Small tables with named rows and columns. After each table, cells are looked up by row and column.

danabur =
,niloteg,teg,zuzo,roz
dabu,8.2,2.9,4.9,4.4
razifem,7.1,9.0,8.3,7.6
kekori,3.8,9.0,6.0,4.4
tup,3.8,5.3,4.9,2.2
kugu,7.1,9.0,8.3,7.6

teg of kekori: 9.0
zuzo of razifem: 8.3
zuzo of dabu: 4.9
teg of tup: 5.3
zuzo of tup: 4.9
roz of tup: 2.2
niloteg of kekori: 3.8
niloteg of dabu: 8.2
teg of dabu: 2.9
niloteg of tup: 3.8
zuzo of kekori: 6.0
teg of razifem: 9.0
roz of dabu: 4.4
roz of razifem: 7.6
teg of kugu: 9.0
niloteg of kugu: 7.1
Row with the largest niloteg: dabu

fev =
	tusive	vebut	ferida
luro	198	189	177
gon	173	155	118
pugaz	122	227	215
narat	172	187	166
tusapo	101	235	221
bes	177	229	232
savu	185	187	170
tev	215	203	204
lev	102	206	178
firel	117	225	211
paka	196	96	41

What is the vebut of pugaz in fev? 227
What is the ferida of narat in fev? 166
What is the vebut of luro in fev? 189
What is the ferida of tusapo in fev? 221
What is the tusive of firel in fev? 117
What is the vebut of lev in fev? 206
What is the ferida of lev in fev? 178
What is the vebut of narat in fev? 187
What is the ferida of pugaz in fev? 215
What is the ferida of gon in fev? 118
What is the tusive of bes in fev? 177
What is the tusive of savu in fev? 185
What is the tusive of paka in fev? 196
What is the ferida of luro in fev? 177
What is the tusive of tev in fev? 215
What is the vebut of tev in fev? 203
What is the ferida of savu in fev? 170
What is the tusive of narat in fev? 172

Table pid
|  | vevar | beno | kir | non | degemi | daziven | zopa | gub | votiv | lusod |
|---|---|---|---|---|---|---|---|---|---|---|
| napet | 38 | 35 | 48 | 86 | 51 | 63 | 55 | 65 | 42 | 58 |
| dovaro | 45 | 26 | 55 | 54 | 38 | 58 | 33 | 60 | 34 | 49 |
| rem | 34 | 51 | 20 | 32 | 58 | 28 | 26 | 31 | 57 | 56 |
| mibuf | 55 | 59 | 44 | 46 | 36 | 42 | 45 | 45 | 27 | 45 |
| kudapi | 40 | 60 | 65 | 61 | 55 | 32 | 53 | 53 | 24 | 51 |
| pap | 30 | 37 | 39 | 53 | 53 | 29 | 36 | 48 | 51 | 47 |
| saz | 44 | 54 | 67 | 53 | 56 | 46 | 53 | 48 | 18 | 60 |
| kagiv | 47 | 55 | 39 | 65 | 49 | 27 | 49 | 53 | 46 | 42 |
| biz | 31 | 48 | 38 | 63 | 54 | 30 | 49 | 51 | 59 | 40 |
| buv | 54 | 39 | 30 | 73 | 55 | 48 | 40 | 46 | 66 | 49 |
| bem | 40 | 28 | 68 | 30 | 37 | 52 | 20 | 59 | 35 | 49 |
| vap | 31 | 34 | 18 | 30 | 53 | 42 | 27 | 42 | 49 | 55 |

kagiv, degemi -> 49
napet, vevar -> 38
buv, gub -> 46
rem, zopa -> 26
vap, zopa -> 27
bem, kir -> 68
dovaro, non -> 54
bem, votiv -> 35
dovaro, votiv -> 34
mibuf, gub -> 45
bem, degemi -> 37
kudapi, non -> 61
Which row has the largest vevar? mibuf

niv =
,gulo,sive
pudusa,97,122
gogob,85,221
raz,187,43
budo,108,232
nogebov,24,128
fumib,173,23
garuf,213,187
zavig,192,22
kaz,95,74
raku,206,79

gulo of kaz: 95
sive of pudusa: 122
sive of garuf: 187
sive of budo: 232
sive of nogebov: 128
gulo of zavig: 192
gulo of raz: 187
sive of gogob: 221
gulo of gogob: 85
sive of raz: 43
gulo of budo: 108
sive of zavig: 22
sive of fumib: 23
gulo of raku: 206
sive of kaz: 74
gulo of nogebov: 24
gulo of pudusa: 97
sive of raku: 79

sil:
|  | fatuzo | biv | ruluk | bur |
|---|---|---|---|---|
| posad | 167 | 146 | 97 | 110 |
| zofipav | 110 | 169 | 104 | 105 |
| gapebu | 180 | 111 | 113 | 134 |
| zevif | 114 | 158 | 99 | 135 |
| lufopef | 206 | 155 | 155 | 111 |
| siteloz | 86 | 153 | 159 | 158 |
| fus | 73 | 182 | 80 | 175 |
| dig | 107 | 159 | 139 | 164 |
| vegume | 53 | 180 | 100 | 149 |
| leba | 120 | 135 | 131 | 102 |

What is the fatuzo of siteloz in sil? 86
What is the ruluk of fus in sil? 80
What is the fatuzo of leba in sil? 120
What is the fatuzo of gapebu in sil? 180
What is the ruluk of leba in sil? 131
What is the bur of siteloz in sil? 158
What is the bur of gapebu in sil? 134
What is the biv of zevif in sil? 158
What is the ruluk of posad in sil? 97
What is the fatuzo of dig in sil? 107
What is the bur of vegume in sil? 149
What is the bur of zofipav in sil? 105
What is the fatuzo of posad in sil? 167
What is the biv of fus in sil? 182
What is the fatuzo of zofipav in sil? 110
What is the ruluk of vegume in sil? 100

